In the data rows, 128 means zero.
Here are some numbered points:
143 163 159 138 135 151 118 104 134 122 122 98 123 80 84 131 124 116 160 114 99 111 113 135 0
158 153 159 140 136 110 93 89 141 78 117 84 103 109 149 143 159 134 88 101 115 88 110 129 1
134 126 135 174 153 173 197 157 192 129 192 200 196 143 191 142 97 142 160 108 197 162 168 109 2
62 80 68 75 61 95 84 106 98 135 166 162 205 199 238 201 205 168 150 135 160 133 158 80 3
97 85 96 102 96 74 89 88 70 66 85 122 121 118 139 117 89 107 64 77 91 91 89 134 4
115 116 139 131 130 118 116 106 123 98 101 148 151 181 177 169 162 135 118 142 121 119 112 120 5
111 145 140 120 126 158 147 194 154 170 221 176 231 188 154 163 135 165 163 150 146 127 147 143 6
142 144 194 151 143 132 106 159 143 127 146 110 148 162 133 157 153 76 90 145 117 139 109 114 7
123 146 107 144 125 132 142 117 111 109 98 144 185 198 180 148 150 134 180 125 128 117 90 128 8
72 101 106 95 68 115 94 99 92 83 97 102 124 141 128 85 98 85 92 50 91 101 128 118 9
131 147 154 168 151 141 141 145 153 154 113 129 105 115 105 82 125 101 94 108 107 131 115 134 10
69 105 96 63 113 134 122 149 101 145 150 209 202 161 125 100 110 118 117 162 171 167 150 135 11
86 80 80 114 125 110 100 114 121 117 134 120 150 146 151 166 130 176 171 134 156 167 125 153 12
152 188 182 145 142 127 171 159 115 127 134 131 88 47 26 36 91 109 139 168 219 208 213 130 13
123 172 166 191 159 118 189 156 200 145 135 130 143 143 122 84 68 91 63 76 53 16 64 112 14
153 117 156 112 144 127 118 143 122 121 95 122 83 113 109 110 124 123 122 118 121 133 116 146 15
60 83 83 81 115 113 123 76 112 113 187 255 220 205 183 178 160 133 154 158 153 111 148 113 16
59 119 68 106 149 134 161 147 215 244 234 255 255 250 179 184 193 180 167 169 179 151 167 144 17
176 164 150 150 160 165 126 109 127 164 107 119 162 142 152 113 173 128 133 144 108 121 140 165 18
145 181 156 160 179 169 137 141 108 135 135 95 120 133 132 114 156 109 120 122 145 96 83 107 19
129 113 177 152 100 129 114 134 105 111 59 102 123 185 144 171 174 146 160 138 157 125 99 134 20
134 127 160 170 125 139 132 125 104 106 103 93 34 122 154 136 130 130 115 137 64 115 81 130 21
114 197 158 173 170 153 131 172 141 145 124 140 151 138 101 59 35 87 64 55 33 30 50 137 22
138 138 121 141 136 163 131 129 137 136 153 189 128 134 117 116 177 142 153 131 170 171 169 140 23
170 133 113 86 115 103 103 104 79 84 37 82 44 42 44 57 76 67 73 100 61 49 83 119 24
76 110 116 125 155 165 161 202 157 183 175 189 197 165 195 178 155 139 158 160 146 139 134 151 25
145 156 114 115 121 117 100 84 73 77 100 47 52 0 63 65 68 75 79 66 42 46 39 113 26
176 202 151 158 158 174 155 145 143 171 126 119 71 110 97 108 119 112 107 112 122 115 121 127 27
150 171 167 169 165 184 164 153 157 146 161 136 148 160 100 64 69 84 33 54 37 51 65 136 28
114 129 119 127 117 104 122 117 152 143 157 159 142 103 160 127 172 159 157 173 169 139 143 130 29
102 112 148 134 135 126 123 121 123 120 106 157 158 186 175 168 164 121 123 125 122 123 107 119 30
141 138 123 113 120 126 135 125 109 151 113 115 135 136 125 166 157 137 170 205 180 122 113 143 31
155 178 165 142 158 131 177 164 141 161 102 149 120 92 94 73 52 76 105 82 115 115 89 140 32
168 150 169 124 148 128 122 96 101 120 115 74 78 55 56 126 106 103 133 159 116 99 85 105 33
142 144 143 144 146 152 135 166 121 147 140 162 133 136 182 142 158 159 129 130 122 141 136 130 34
144 150 180 129 148 163 174 124 158 135 148 132 128 135 137 122 149 119 150 139 136 154 141 138 35
121 142 143 142 165 171 130 133 126 134 95 115 142 160 134 150 114 97 128 123 146 113 161 132 36
70 63 87 52 78 92 80 65 87 92 71 98 99 105 93 99 67 60 93 105 93 101 95 125 37
61 58 42 69 60 78 93 98 142 184 196 243 247 179 169 172 152 162 162 172 173 182 159 90 38
131 111 137 109 115 54 88 94 81 38 61 0 0 0 91 100 140 72 102 65 74 53 43 128 39
157 165 141 217 146 177 156 118 139 97 122 173 148 165 134 129 150 127 127 107 136 132 114 131 40
133 142 144 129 139 126 127 124 133 142 128 98 118 153 140 134 187 149 162 135 147 159 125 162 41
86 81 71 105 106 104 102 122 113 129 158 194 209 228 153 189 172 180 151 158 159 147 152 100 42
147 203 139 164 196 178 153 149 139 146 129 135 106 101 85 42 67 49 48 71 32 53 78 101 43
123 110 132 114 129 161 161 156 170 160 211 197 235 208 213 148 169 150 151 143 135 122 171 131 44
108 159 157 154 164 128 147 118 140 99 132 119 130 143 123 144 167 155 152 130 137 146 114 136 45
140 127 109 90 101 119 83 100 99 85 70 80 62 22 39 91 122 99 120 69 61 65 61 108 46
73 59 75 118 122 106 92 112 120 129 145 150 177 179 171 171 133 179 177 126 163 179 132 155 47
103 149 168 146 125 139 128 110 126 119 138 137 121 102 155 150 144 115 139 121 150 145 139 130 48
118 101 74 100 102 126 136 136 136 139 188 157 155 138 141 145 131 138 181 179 170 175 165 119 49
75 78 65 67 71 116 105 94 155 113 157 208 215 205 181 157 186 133 150 161 171 163 127 166 50
165 175 145 128 165 156 160 121 135 112 126 123 118 149 142 175 167 150 155 137 147 148 114 121 51
233 175 172 180 193 215 184 172 187 192 187 148 165 136 115 152 132 130 151 118 143 135 123 119 52
143 139 135 98 110 106 109 108 93 112 72 64 87 134 166 124 141 127 139 135 110 121 54 110 53
150 128 160 164 149 176 158 124 159 149 129 142 119 120 133 102 105 102 103 104 93 106 122 91 54
201 173 170 150 151 149 132 121 159 131 155 112 44 31 0 6 83 77 141 190 187 167 153 151 55
163 129 128 150 133 167 151 124 144 128 156 145 145 175 190 162 163 156 123 166 160 153 145 142 56
140 134 108 108 99 118 106 109 94 114 107 44 26 23 0 79 34 63 88 110 83 116 129 144 57
122 99 109 122 142 131 164 165 155 165 202 195 202 249 200 160 167 114 123 138 152 154 124 103 58
170 147 119 108 110 104 105 91 118 79 107 58 42 152 146 148 130 93 103 110 62 62 96 125 59
80 81 109 115 124 64 90 84 80 84 107 106 104 142 86 107 89 101 107 59 92 78 71 165 60
142 108 139 130 105 73 95 82 65 76 85 28 28 28 96 88 126 82 64 68 73 57 87 119 61
162 177 186 187 168 156 161 146 150 162 181 119 130 89 121 141 149 149 153 136 131 133 139 128 62
111 100 96 92 94 115 90 115 97 109 100 100 97 114 65 113 114 130 130 159 143 166 150 136 63
154 126 167 135 106 151 134 103 159 120 110 90 115 167 170 167 163 107 124 117 150 141 101 134 64
121 180 152 153 162 96 156 117 144 106 122 133 193 212 196 158 160 159 131 145 124 124 134 136 65
161 134 160 123 134 137 110 162 133 158 133 134 121 157 142 142 155 126 120 133 99 136 130 126 66
151 139 145 119 145 125 126 168 73 107 85 113 109 128 138 148 132 138 116 114 126 112 111 171 67
67 67 33 63 84 106 76 76 89 133 124 104 110 48 66 22 29 0 63 66 89 122 116 163 68
152 130 144 126 113 120 142 132 109 87 65 50 52 93 57 81 90 74 92 79 72 62 117 123 69
128 160 112 150 129 126 123 170 179 179 169 149 239 178 184 222 118 138 167 200 124 220 140 110 70
161 190 160 152 130 169 143 155 170 140 127 132 94 85 98 120 95 123 114 105 86 110 112 125 71
181 128 123 129 128 135 115 129 129 89 110 121 81 72 114 133 133 158 140 111 96 114 124 128 72
74 69 40 66 78 105 75 80 94 128 112 99 100 39 55 24 45 23 83 93 118 130 134 158 73
95 107 129 137 146 155 164 157 200 191 167 204 188 174 161 137 139 152 141 124 151 117 144 138 74
91 124 109 116 92 149 94 122 136 95 93 150 164 179 205 150 198 178 166 149 169 110 126 145 75
107 166 99 114 115 115 96 98 95 124 69 70 56 77 116 78 69 43 53 104 69 63 68 121 76
81 67 71 121 130 114 145 95 109 111 149 178 239 236 231 175 198 152 149 174 167 114 120 108 77
126 154 109 151 120 152 137 146 141 118 129 138 96 111 128 153 140 174 154 162 177 130 176 107 78
89 58 58 45 84 94 111 168 175 161 228 239 255 151 130 110 167 120 186 137 164 142 177 111 79
173 140 150 126 123 153 152 152 130 138 144 132 146 189 159 135 132 127 120 126 103 118 111 109 80
86 62 72 109 90 99 127 113 151 141 172 235 236 174 137 155 120 148 171 174 162 190 180 81 81
135 130 111 118 96 104 114 102 63 68 108 80 49 99 143 128 130 132 116 78 112 68 88 74 82
144 124 108 119 110 85 108 95 88 89 83 53 19 35 89 129 81 73 54 54 73 45 64 117 83
73 75 61 88 76 86 112 104 144 175 177 227 218 166 172 170 155 158 159 170 174 175 158 94 84
151 156 114 133 105 131 114 119 92 74 107 63 62 32 50 37 77 41 79 90 54 90 119 126 85
174 206 194 166 143 183 169 147 191 144 159 148 168 101 129 136 140 154 163 110 103 152 144 115 86
128 119 136 147 118 149 111 99 57 99 86 95 10 27 0 23 41 111 90 90 80 147 156 121 87
132 133 141 120 126 115 125 119 143 147 124 101 113 155 139 140 194 161 173 139 148 179 142 179 88
60 16 57 70 65 92 93 69 76 84 65 120 109 89 60 63 74 98 49 71 109 105 107 138 89
167 150 173 177 178 202 187 173 185 127 118 115 141 114 128 61 50 65 73 70 60 71 115 133 90
186 166 182 163 193 175 162 162 140 152 137 126 150 147 181 160 107 137 167 164 124 134 127 124 91
133 146 123 152 103 114 85 98 129 96 85 101 89 106 116 151 133 119 120 47 77 103 70 129 92
135 128 149 160 140 176 164 133 179 163 144 154 125 131 139 99 103 100 109 110 95 108 126 110 93
158 124 167 178 120 157 140 135 154 124 125 128 118 143 148 108 143 117 141 103 126 135 146 134 94
167 157 166 156 138 106 109 120 125 109 172 125 120 122 136 151 134 137 116 148 173 115 139 134 95
26 61 58 66 59 61 91 128 151 170 186 226 210 215 183 151 134 144 173 167 148 165 149 126 96
120 153 108 165 159 121 130 137 94 101 96 116 96 122 148 117 132 153 140 169 140 140 132 147 97
110 105 114 138 113 156 123 139 145 140 93 108 108 129 168 163 148 139 136 169 165 137 126 117 98
142 75 184 157 124 131 148 105 138 168 79 131 148 85 83 62 121 127 78 139 105 168 74 185 99
144 152 131 161 127 128 142 175 167 154 134 89 78 111 138 109 133 153 156 108 103 136 108 115 100
113 134 150 137 134 152 157 160 153 141 169 165 149 208 144 142 150 92 219 164 160 146 157 138 101
172 139 191 153 111 159 144 107 174 127 110 82 107 168 148 162 161 98 110 117 143 139 91 136 102
151 120 143 121 107 138 114 90 113 88 127 122 149 175 175 124 163 109 156 141 143 130 118 106 103
176 136 150 177 153 187 147 166 153 155 164 103 68 21 0 4 26 93 125 137 160 200 195 124 104
106 85 66 92 105 129 143 144 152 162 214 187 189 175 170 177 146 169 208 204 201 194 175 117 105
120 142 157 111 126 142 120 150 92 130 123 138 160 201 206 176 178 161 162 145 111 117 101 120 106
144 147 134 118 99 118 132 117 88 125 75 94 91 111 68 97 87 66 64 78 73 42 83 125 107
41 39 0 71 89 53 96 184 196 253 255 255 255 239 196 153 170 178 133 185 181 180 152 123 108
83 15 40 13 67 38 78 167 181 255 255 255 255 250 195 171 197 147 177 195 156 158 125 145 109
127 176 166 142 154 127 122 132 135 130 135 112 84 88 95 138 137 127 138 114 106 130 137 108 110
120 124 135 137 116 146 109 104 74 106 85 95 38 55 20 46 65 121 104 97 94 142 150 118 111
148 172 142 137 108 162 126 146 181 152 140 150 118 93 98 119 92 129 106 104 71 108 125 124 112
125 186 182 159 153 114 133 141 114 101 111 135 131 140 175 145 151 136 103 154 117 147 111 126 113
159 128 109 138 93 113 113 90 86 97 108 66 32 49 39 59 42 69 85 39 63 94 99 94 114
160 151 151 164 177 127 155 138 130 138 95 100 140 145 160 135 127 96 120 127 114 79 134 118 115
142 128 135 93 107 114 110 107 96 119 83 67 86 109 131 98 121 121 129 139 128 138 80 113 116
85 96 120 112 143 150 177 190 193 195 239 242 255 225 230 192 170 169 189 186 167 163 128 135 117
150 158 146 154 115 146 123 161 152 123 142 104 67 72 39 65 130 122 150 165 183 196 155 100 118
110 152 159 144 128 150 124 119 147 103 131 84 141 168 149 160 139 182 143 153 186 137 132 124 119
127 136 155 156 123 134 125 115 144 110 137 139 133 160 149 134 123 158 125 98 129 179 147 134 120
161 144 118 136 103 111 115 75 113 48 76 48 33 46 50 60 54 35 65 61 38 39 62 112 121
125 189 169 170 170 159 137 141 149 119 115 146 120 116 95 90 90 94 110 91 110 121 128 122 122
80 90 85 87 72 107 102 105 109 138 158 154 193 197 219 194 196 171 148 141 170 138 155 85 123
136 153 156 104 119 104 121 106 88 131 69 60 82 48 88 118 145 84 147 123 132 142 131 145 124
162 177 171 135 142 143 168 166 139 139 134 103 104 59 64 40 100 101 68 102 115 124 105 140 125
134 128 122 137 141 107 109 161 99 102 104 50 107 105 161 98 154 158 147 129 147 131 156 147 126
143 115 84 110 94 72 94 91 90 85 70 46 14 5 67 111 61 66 63 65 99 50 83 111 127
158 138 154 156 122 159 123 111 108 107 94 127 150 188 191 176 123 140 145 135 117 126 96 128 128
154 127 152 142 120 93 112 103 86 98 102 53 51 56 110 103 127 99 78 84 79 73 101 120 129
106 70 65 97 110 105 105 128 110 147 161 179 130 167 141 154 138 169 187 150 152 145 180 144 130
158 139 130 150 143 124 108 144 120 120 131 153 134 87 120 116 101 131 130 108 131 129 105 142 131
135 107 148 159 133 147 139 126 137 124 130 140 193 208 185 142 144 174 175 148 131 150 98 101 132
123 72 113 129 74 145 93 105 100 94 109 116 130 115 137 130 136 129 112 145 134 117 138 148 133
107 103 117 110 148 99 109 152 132 108 94 146 158 151 162 148 121 152 150 153 150 148 125 136 134
67 21 53 33 71 63 66 117 155 214 208 255 255 238 162 182 161 130 208 168 164 191 131 134 135
144 133 140 112 114 117 115 109 101 111 80 77 109 150 171 127 141 136 148 139 113 127 60 106 136
68 71 45 57 108 52 94 77 112 145 145 190 201 218 198 162 195 155 200 204 164 178 153 121 137
156 142 139 173 145 163 187 175 146 115 129 106 128 151 158 164 193 133 108 145 141 127 97 135 138
151 183 164 160 160 170 176 173 154 134 150 108 91 78 72 55 41 84 72 60 77 126 148 102 139
141 170 159 168 178 133 150 108 171 143 82 89 151 160 141 160 127 115 120 122 74 111 90 132 140
149 142 136 105 116 102 115 108 104 108 81 71 99 141 170 126 140 127 135 131 118 125 72 110 141
152 126 133 123 113 121 116 86 79 60 111 70 29 0 0 34 75 75 65 69 43 80 148 149 142
154 153 150 162 155 147 138 169 121 135 147 120 153 131 118 117 124 125 130 122 181 154 185 140 143
164 178 146 132 144 129 153 142 124 124 94 116 122 146 169 166 126 141 124 145 124 81 92 142 144
156 148 176 140 152 147 143 160 135 116 131 132 159 179 170 114 139 140 139 118 120 111 101 125 145
141 121 165 172 123 159 149 132 163 138 126 134 118 143 153 97 139 103 135 97 116 138 139 129 146
100 135 122 121 134 155 147 134 94 130 104 117 166 213 190 180 174 134 113 140 139 117 119 131 147
New points follow, each followed by the numbers of its three nearest points above, smallest number first.
145 77 124 146 73 169 106 112 115 93 113 121 139 117 151 146 151 135 113 162 150 126 149 161 98 103 133
93 99 107 157 133 154 136 150 137 160 150 200 181 198 182 132 130 131 133 117 134 148 137 145 25 58 74
148 170 169 177 171 196 152 163 152 153 172 141 148 175 106 57 71 76 23 46 26 41 52 143 22 28 43
155 137 120 132 113 121 92 118 98 73 86 100 73 90 109 150 112 160 136 127 120 120 138 118 15 72 116
221 191 126 133 158 143 119 147 89 140 102 134 93 44 18 44 58 83 93 110 122 175 142 138 32 111 125
119 133 153 155 152 179 161 198 187 176 207 128 220 156 155 146 131 164 123 156 100 126 147 129 6 25 74
166 165 143 143 148 149 131 111 117 151 98 112 137 128 138 110 156 120 118 134 94 113 127 159 18 66 115
164 151 146 142 127 106 127 139 141 115 106 88 85 113 128 113 134 111 142 113 138 114 115 129 15 100 110
137 148 122 123 127 131 113 122 101 126 120 73 57 59 20 99 64 76 112 114 99 116 136 145 57 85 111
103 106 109 97 82 77 84 98 121 106 108 90 55 49 50 75 89 141 175 157 163 137 154 161 63 111 124
85 97 118 120 144 155 173 163 218 209 179 229 203 173 168 136 143 161 140 124 162 116 161 144 25 44 74
134 164 164 157 164 175 139 163 145 142 155 121 155 140 115 80 87 95 77 100 72 56 90 124 22 28 54
71 90 96 96 139 122 134 78 123 127 192 255 222 195 181 194 159 133 144 153 139 105 143 111 16 42 77
100 90 93 152 125 129 111 137 119 139 137 175 154 166 181 147 123 129 124 101 134 138 127 135 5 30 134
128 140 148 147 161 173 138 130 136 138 102 122 135 149 132 136 108 94 118 117 131 109 151 124 36 54 115
133 140 131 114 110 113 110 103 100 114 79 66 81 100 117 81 101 87 102 111 87 109 62 113 53 116 129
140 148 140 134 143 123 163 154 129 151 111 138 114 82 71 53 43 54 79 81 104 108 97 138 32 125 139
157 111 135 137 129 103 72 77 102 74 51 85 0 0 0 50 83 81 78 60 73 65 137 124 24 114 142
114 113 121 107 101 91 96 105 127 115 117 109 77 64 83 82 100 140 157 146 151 137 156 153 15 63 124
121 125 127 121 130 105 97 107 117 75 86 98 62 37 140 133 148 158 144 115 127 109 133 121 1 72 126
129 132 125 133 137 109 109 154 100 113 104 64 101 112 158 109 151 155 149 140 143 130 152 148 41 97 126
106 148 101 151 183 176 144 168 185 186 142 231 255 181 127 123 171 145 121 149 166 134 147 113 6 25 74
84 86 76 78 87 130 116 112 128 117 134 152 169 172 242 187 174 141 170 121 164 154 137 132 3 47 123
138 134 114 126 107 109 121 107 71 83 104 85 58 107 142 133 132 142 122 87 125 92 97 84 53 82 141
141 137 142 129 149 130 131 180 75 108 90 119 130 157 168 167 149 155 134 140 140 129 131 177 34 67 97
135 127 136 134 132 106 99 108 116 77 77 94 53 14 104 108 133 156 136 116 127 128 135 120 15 72 124
121 115 155 161 123 149 137 142 118 122 133 119 80 136 152 142 137 133 136 141 79 126 100 121 21 66 94
121 98 82 108 88 133 159 173 187 175 189 193 210 170 153 160 166 190 180 200 168 196 133 132 6 49 105
127 120 117 160 139 151 170 146 159 115 163 176 181 143 172 127 97 129 142 91 172 147 155 112 2 74 120
157 139 162 126 130 148 148 159 133 142 136 135 155 183 159 145 136 131 125 126 114 121 110 98 66 80 145
83 99 122 91 94 115 96 99 111 87 91 94 104 94 91 105 128 117 133 130 110 153 135 116 63 116 133
134 183 164 138 158 124 118 129 126 127 131 96 66 59 84 139 128 126 146 120 109 142 152 118 0 72 110
145 138 137 147 153 116 146 120 115 134 90 107 141 152 159 141 140 102 135 141 135 100 137 113 36 115 144
124 145 90 134 123 128 152 115 106 123 103 144 182 200 182 146 149 139 182 113 130 118 89 133 8 30 147
139 165 164 136 138 128 165 152 116 115 121 121 91 40 24 33 98 115 141 173 214 209 212 126 13 55 118
111 99 96 142 119 130 125 109 150 167 118 183 154 151 117 113 124 97 119 112 141 168 174 135 23 120 146
69 53 70 105 119 95 86 101 117 121 141 132 172 170 160 176 131 187 185 127 167 182 127 159 12 47 130
110 83 68 105 120 107 110 142 124 170 182 200 135 180 159 179 157 184 221 160 176 158 189 157 49 105 130
142 99 102 101 90 61 115 98 101 69 139 81 106 125 83 135 129 150 158 139 151 158 162 93 63 116 133
154 141 157 143 129 163 165 155 105 125 149 101 148 153 146 115 124 120 83 131 114 126 123 136 66 80 145
193 173 164 142 150 147 138 118 152 123 147 112 58 55 20 45 100 94 146 179 179 163 145 142 13 55 118
159 165 136 121 129 139 160 107 122 90 112 103 97 140 133 175 153 150 161 143 143 145 122 113 41 45 51
166 145 128 139 118 127 96 108 103 66 89 99 66 86 109 169 127 174 153 148 133 134 153 109 72 78 97
172 131 143 170 160 167 108 114 138 144 73 87 124 146 101 156 111 147 121 161 114 153 158 123 18 36 66
145 134 118 115 104 120 119 107 99 112 109 60 36 42 3 85 54 78 96 121 106 112 127 147 57 85 111
151 143 137 154 143 127 114 149 124 117 136 140 136 113 142 130 114 136 138 125 146 130 121 135 48 95 131
137 126 123 130 100 116 121 108 85 82 112 92 66 112 149 123 133 126 124 82 114 83 100 86 82 92 141
121 116 114 157 136 168 177 152 172 122 179 185 186 161 194 153 107 152 164 122 191 158 171 113 2 56 74
137 119 134 149 153 151 175 169 146 146 173 171 179 240 202 162 170 101 119 135 148 152 119 106 44 56 58
204 168 152 158 159 172 104 124 140 130 110 123 87 85 139 160 137 145 130 118 120 125 137 145 27 72 110
139 155 150 165 148 148 147 137 153 152 115 124 93 110 104 89 127 104 97 122 108 132 125 138 10 27 122
112 119 121 129 107 111 121 105 151 136 156 157 149 114 170 126 172 160 146 183 178 145 145 131 23 29 49
156 164 162 144 147 130 130 109 109 122 86 96 52 95 126 160 158 133 134 167 127 119 130 96 21 72 110
79 103 113 128 156 149 151 184 145 185 167 186 191 172 218 189 170 164 173 172 174 154 158 155 25 44 74
129 159 119 142 126 152 143 146 141 124 130 138 100 114 122 144 128 157 139 151 154 118 168 115 48 78 97
193 172 167 147 157 153 129 125 156 137 161 114 59 56 12 22 78 77 130 169 167 147 148 141 55 104 118
121 102 75 112 103 107 159 139 131 149 142 176 139 148 125 154 146 167 171 187 190 177 185 96 29 49 130
175 169 108 123 143 120 172 95 125 107 127 137 98 163 150 146 144 133 143 166 143 121 166 123 51 56 78
100 130 140 99 136 117 143 108 120 88 88 97 177 161 129 174 168 140 142 159 154 127 108 125 5 30 134
103 0 236 203 12 103 174 42 105 211 0 2 121 3 0 0 81 113 57 227 94 253 0 255 99 111 124
146 148 110 106 115 114 103 88 76 74 94 52 40 0 58 72 71 81 87 68 43 48 43 114 26 46 121
164 144 164 152 135 170 179 166 104 128 161 96 152 149 140 108 111 113 58 127 106 112 118 138 54 80 145
142 104 107 100 99 73 111 104 103 77 136 85 105 121 89 144 132 153 154 140 152 154 154 103 63 116 133
110 102 108 125 139 157 162 184 180 212 205 196 168 199 190 218 164 138 175 198 180 153 181 152 25 105 117
129 124 145 135 148 121 119 172 139 157 158 188 168 186 163 150 164 154 140 148 132 124 133 109 30 34 66
193 223 192 196 155 200 195 149 147 188 159 99 121 122 140 151 143 127 140 148 165 109 123 129 52 62 91
138 139 112 131 135 91 114 118 116 86 83 80 46 60 118 110 137 86 112 98 75 131 126 143 72 124 129
94 103 124 125 143 152 165 174 185 187 219 231 253 213 214 181 164 164 180 176 160 158 132 137 25 44 117
137 118 148 146 140 151 132 115 118 95 116 109 115 154 145 158 132 154 148 148 194 182 172 131 78 119 120
186 157 145 160 133 169 141 174 98 101 117 83 99 57 100 161 112 181 151 128 129 147 138 100 0 72 110
74 110 0 129 13 0 232 0 0 0 255 133 2 85 255 255 235 255 255 176 146 0 255 244 3 123 130
111 115 90 45 121 117 106 131 99 61 87 94 101 68 98 61 130 119 142 157 178 167 170 132 63 116 126
119 115 126 138 146 152 162 173 178 200 196 188 165 191 178 204 161 142 167 180 168 145 163 147 6 25 74
163 191 202 202 179 145 170 153 154 176 201 128 132 90 124 140 142 158 144 134 134 134 135 122 52 62 86
96 115 112 126 104 96 116 104 161 148 175 175 156 105 167 128 187 166 155 195 187 142 151 133 23 29 49
199 131 123 134 130 146 121 139 136 96 122 128 91 90 109 136 129 158 141 113 91 116 123 129 15 72 131
183 157 147 104 150 145 139 137 129 121 112 114 79 103 112 94 112 135 137 161 143 120 170 118 15 72 110
69 72 96 95 88 117 119 104 154 167 192 201 207 145 167 146 140 177 160 170 180 193 137 132 81 84 105
49 76 75 77 125 119 130 64 123 124 213 255 255 231 202 203 171 138 157 156 146 103 145 110 16 42 77
85 73 89 91 90 68 85 77 58 63 85 129 116 108 122 101 76 93 44 68 80 85 78 138 4 37 60
146 135 117 123 100 105 115 103 69 73 104 74 51 80 131 113 119 121 104 71 102 71 89 88 82 92 129
160 187 150 141 112 155 138 148 155 128 119 113 88 58 74 91 70 110 96 109 74 120 120 122 71 112 125
97 78 69 57 81 112 79 88 96 108 87 94 80 93 47 101 102 115 104 146 135 157 150 132 37 63 133
174 156 143 139 129 112 125 111 105 105 107 62 71 30 100 74 93 101 78 59 81 91 100 126 69 85 129
84 88 80 105 99 108 101 116 106 114 139 167 186 206 143 163 151 157 133 128 139 133 146 105 42 47 123
110 139 91 148 142 108 122 119 90 94 87 109 111 130 133 116 122 133 123 145 119 120 111 147 67 97 141
102 0 233 197 12 103 175 47 106 236 0 23 139 24 0 0 71 105 57 235 97 244 0 255 99 111 124
78 96 102 94 140 83 96 150 121 104 69 157 179 164 177 167 135 172 168 164 164 166 118 142 12 47 134
133 184 155 144 147 129 131 135 127 137 140 101 90 98 97 143 128 129 144 118 111 136 148 110 0 100 110
90 105 117 107 144 92 103 157 126 120 89 163 175 166 172 161 142 168 160 161 154 156 121 134 5 12 134
132 119 167 188 131 125 152 134 131 125 122 115 99 125 176 154 186 187 147 176 165 132 181 114 78 98 119
173 132 118 146 135 164 153 111 141 126 142 146 145 164 190 166 160 163 107 168 166 152 141 146 34 51 56
122 109 103 85 100 137 105 115 110 120 110 103 91 104 64 106 119 136 121 167 141 166 159 132 15 63 133
138 137 158 166 130 132 131 124 116 104 99 98 49 126 149 139 126 126 121 141 85 106 92 134 15 21 141
155 182 171 137 146 140 158 159 138 139 136 102 96 59 66 60 106 106 84 104 113 126 114 132 10 71 125
157 182 21 226 127 30 51 90 235 203 24 69 244 150 255 255 83 68 173 255 83 255 126 16 70 98 140
158 132 162 123 135 142 114 155 138 157 128 122 123 151 132 139 140 114 122 139 98 128 127 124 7 66 80
180 153 150 179 157 143 141 157 113 112 134 82 109 92 87 109 117 116 120 90 165 141 183 133 94 110 143
158 138 143 136 153 142 200 134 159 129 136 107 93 115 146 132 124 105 128 125 130 120 120 138 35 94 146
155 119 109 137 158 126 120 106 124 132 118 117 75 108 122 110 162 212 185 158 163 162 171 117 78 88 97
106 140 93 124 133 120 79 70 115 102 74 71 93 71 114 115 161 94 129 132 141 119 66 92 53 116 141
155 125 115 136 153 129 126 121 129 135 121 115 73 93 100 100 144 194 175 164 172 173 168 123 23 78 97
116 145 153 178 164 168 149 174 146 171 157 173 151 133 174 158 132 138 149 137 167 139 163 140 34 74 143
158 147 144 99 145 143 130 144 129 106 128 116 85 91 77 57 82 121 114 145 134 118 180 127 15 110 125
115 117 118 125 82 108 94 122 90 106 90 82 72 97 74 114 120 111 119 99 117 113 102 117 63 92 116
107 146 147 134 126 137 115 114 136 94 116 81 129 155 140 145 124 165 125 137 160 116 120 127 45 98 119
164 143 165 147 146 108 150 147 123 127 97 135 159 110 149 133 137 103 118 100 113 119 116 129 115 131 145
144 137 125 98 85 99 128 118 78 99 54 96 81 93 52 105 92 67 84 86 75 55 96 122 24 69 107
123 148 153 78 104 92 115 89 77 132 49 52 67 29 80 115 150 72 151 128 118 140 113 146 33 116 124
156 119 159 131 135 118 137 127 130 82 70 44 54 36 49 91 71 98 63 86 84 102 133 127 69 85 129
193 172 194 209 166 146 126 162 155 139 115 106 87 61 42 81 94 152 141 153 163 197 158 116 13 55 118
149 118 113 130 115 148 143 113 139 128 147 154 160 178 202 173 171 171 119 163 169 148 146 142 5 34 56
119 176 153 134 150 147 114 160 152 120 111 98 92 59 114 129 120 129 138 161 137 130 163 123 0 78 110
131 153 119 143 127 154 154 127 135 136 112 102 114 131 140 121 163 133 121 125 130 152 113 139 41 45 94
136 138 113 113 124 138 132 108 108 93 87 66 63 104 76 53 83 91 87 84 83 91 116 88 69 85 107
150 159 140 197 139 165 148 119 125 105 116 157 148 175 134 138 150 130 136 112 134 131 119 135 40 45 94
118 132 141 128 118 154 140 174 137 163 193 156 196 176 147 154 129 162 146 136 133 127 137 143 6 25 74
95 90 108 107 118 75 86 83 84 84 96 97 88 104 67 96 94 95 108 56 80 72 64 152 4 37 60
135 154 174 140 169 141 123 141 172 146 141 152 139 141 145 124 131 137 164 143 144 129 124 106 34 35 145
130 113 117 131 142 117 106 166 109 127 128 93 135 129 162 116 153 151 148 132 153 139 156 143 41 126 134
